In the data rows, the value 500 means zero.
Some points, each followed by its number:
[481 480 148 514 333 490 484 259 494 650 546 471 454 518 519 657 543 476 254 485 323 477 454 376] 0
[505 383 428 372 524 681 577 477 471 548 484 495 333 582 378 483 645 450 472 563 533 450 504 256] 1
[423 383 339 549 601 634 562 556 678 548 546 324 263 810 257 507 543 476 413 639 550 691 525 415] 2
[384 422 390 634 672 598 507 259 444 427 426 413 383 607 328 425 695 631 413 485 550 418 560 376] 3
[625 333 510 493 588 490 457 651 700 388 617 534 525 498 257 265 454 718 516 629 533 585 589 447] 4
[543 542 642 372 453 673 336 259 323 650 145 719 454 710 620 591 422 258 516 426 253 631 333 497] 5
[614 524 566 624 504 490 425 451 412 650 592 663 575 448 519 386 574 418 551 337 626 609 734 702] 6
[505 504 460 578 613 463 638 540 604 388 578 495 614 498 417 386 481 500 495 605 592 138 614 518] 7
[454 383 549 634 504 598 425 521 533 619 592 615 263 553 608 616 481 379 580 387 132 379 543 582] 8
[384 715 608 322 262 431 546 451 471 427 484 592 680 518 620 591 559 329 605 458 550 379 543 638] 9
[454 654 390 493 542 490 484 380 604 338 484 579 635 448 596 577 524 329 551 426 323 418 422 415] 10
[481 262 428 514 635 342 527 521 533 509 617 253 504 553 499 457 702 539 324 593 678 329 525 582] 11
[625 333 581 614 645 392 591 585 636 486 617 515 602 498 538 546 454 418 566 629 579 597 454 256] 12
[334 504 460 322 333 755 658 713 565 268 507 374 504 537 519 616 422 418 616 605 515 450 543 447] 13
[614 663 702 634 613 552 145 451 323 580 546 604 543 256 476 546 574 476 472 458 592 418 543 518] 14
[454 383 566 564 333 534 675 451 775 427 266 534 543 716 538 577 262 555 413 593 374 651 383 447] 15
[481 383 339 603 635 513 546 419 565 565 563 515 333 689 378 483 635 650 374 649 374 521 333 568] 16
[636 588 652 514 559 342 425 585 412 459 605 636 575 377 328 425 543 329 472 485 645 539 383 415] 17
[589 574 687 624 624 584 457 571 374 459 667 592 525 537 378 336 588 539 516 266 615 539 543 447] 18
[525 709 390 549 453 584 425 521 471 486 507 615 454 553 554 627 601 138 626 528 323 631 746 518] 19
[560 542 631 322 141 569 457 451 615 607 337 654 481 568 711 604 262 450 254 458 323 521 383 415] 20
[525 480 339 698 383 611 457 501 444 785 457 471 383 674 519 705 588 379 445 337 412 718 543 518] 21
[454 588 339 252 333 342 425 419 412 388 546 374 333 629 519 657 709 691 472 426 515 450 383 256] 22
[625 601 709 684 601 463 457 610 494 669 457 615 333 475 257 336 383 631 516 426 592 379 575 607] 23
[384 480 487 131 383 569 658 713 626 388 457 413 504 518 630 457 383 584 626 605 444 571 543 673] 24
[481 687 487 372 262 431 484 585 253 530 426 445 383 377 667 604 635 584 593 426 374 555 525 696] 25
[543 383 510 549 262 789 527 380 515 669 337 579 333 537 596 577 504 379 551 426 374 450 454 764] 26
[454 453 428 624 524 431 683 669 494 530 528 253 481 568 328 457 756 520 445 485 471 418 589 665] 27
[560 333 566 514 453 392 658 556 713 580 578 471 625 448 449 386 422 450 605 579 565 379 672 415] 28
[560 601 709 644 542 513 336 477 374 427 426 615 602 377 417 483 422 450 495 528 626 418 602 607] 29
[481 453 566 443 504 513 546 330 471 580 145 615 575 553 640 604 333 570 516 337 444 609 333 595] 30
[384 262 510 514 588 342 638 521 494 509 617 374 383 327 417 425 454 620 374 528 604 500 589 447] 31
[655 453 595 532 480 552 484 451 412 268 337 663 454 475 608 562 262 379 516 426 412 500 422 657] 32
[525 383 652 470 480 569 425 330 444 630 605 654 504 607 658 577 422 450 593 387 374 379 383 618] 33
[384 524 269 252 504 513 737 651 565 388 387 374 655 448 554 591 543 539 671 593 494 641 504 256] 34
[384 333 460 411 383 392 675 501 654 548 426 471 422 537 519 591 454 258 495 692 253 329 481 518] 35
[602 635 631 549 262 151 457 451 412 268 563 654 575 689 328 457 601 476 472 387 550 500 645 447] 36
[525 542 642 677 761 431 336 585 412 427 592 579 422 448 449 425 383 668 534 458 706 379 333 376] 37
Which three points above are nearest to each new point, looking only along the 7 directions in which the numbered points spread most? Their numbers follow each, nearest first.
[681 504 510 493 383 513 425 451 323 580 726 471 263 518 378 483 663 718 254 426 550 698 560 681] 3 18 16
[423 695 531 532 422 654 425 651 515 486 528 550 525 537 675 616 383 379 636 485 471 780 383 657] 32 19 30
[481 383 390 564 524 342 507 330 494 388 528 495 422 595 417 386 601 418 374 639 550 521 614 415] 1 3 31
[481 383 460 443 728 584 507 521 565 268 528 324 422 722 519 483 504 650 495 426 471 259 543 553] 31 11 1
[505 574 339 322 613 342 562 777 515 486 749 495 729 416 630 604 716 668 725 706 412 500 383 568] 13 34 7
[481 574 709 782 663 342 425 451 444 530 546 636 383 498 378 386 574 379 374 266 565 418 560 628] 14 6 29
[334 422 148 372 542 611 658 571 604 427 507 253 422 448 449 683 645 418 472 579 471 631 422 628] 1 13 27
[636 613 549 549 504 272 425 556 533 580 578 565 481 498 449 386 383 597 472 485 515 450 454 536] 29 17 37
[771 504 566 514 613 151 386 330 533 565 546 471 481 475 378 265 504 476 445 593 579 597 655 607] 17 18 37
[543 480 549 514 559 392 386 451 662 388 484 324 664 518 378 386 383 597 593 605 626 477 422 326] 12 4 31
[505 422 339 603 559 392 591 598 565 427 507 374 454 553 328 386 645 570 445 547 515 585 688 376] 1 27 31
[636 480 487 532 383 513 386 330 412 548 713 413 422 498 519 457 504 668 324 146 550 698 560 447] 3 18 1
[575 333 531 603 333 151 507 501 494 548 592 445 575 416 378 386 454 609 495 508 592 329 525 553] 7 31 11
[543 654 428 470 480 760 386 571 323 338 699 550 525 582 608 562 559 555 737 508 374 259 525 648] 25 9 6
[334 524 595 411 383 552 265 540 533 509 337 565 454 498 608 616 383 450 374 426 323 500 333 536] 30 20 32
[481 422 460 564 333 738 507 556 444 640 387 565 481 448 538 648 454 476 646 426 132 660 142 415] 30 5 20
[505 504 148 470 524 611 725 699 515 594 578 413 504 537 569 657 645 555 472 605 374 631 504 474] 1 13 2
[142 524 428 493 702 689 658 632 533 427 457 550 635 327 620 562 588 329 707 726 494 631 589 582] 13 24 28
[481 624 390 614 453 392 507 380 323 650 546 413 422 568 554 616 680 450 495 387 444 379 481 553] 0 21 8
[614 559 581 532 613 392 425 571 444 509 337 626 422 553 257 336 543 500 445 266 615 450 688 553] 18 23 29
[589 574 549 705 672 431 145 330 374 530 426 534 635 256 378 425 601 620 445 563 604 418 422 376] 37 14 17
[263 504 549 493 262 431 386 501 515 677 426 534 504 537 583 638 333 138 534 426 494 477 454 415] 10 33 32
[481 422 678 443 262 490 457 380 565 607 387 534 481 703 658 604 422 258 593 426 323 521 263 518] 20 33 30
[454 383 390 514 453 654 737 419 686 630 266 495 454 568 690 616 333 258 626 593 471 450 263 536] 15 35 20
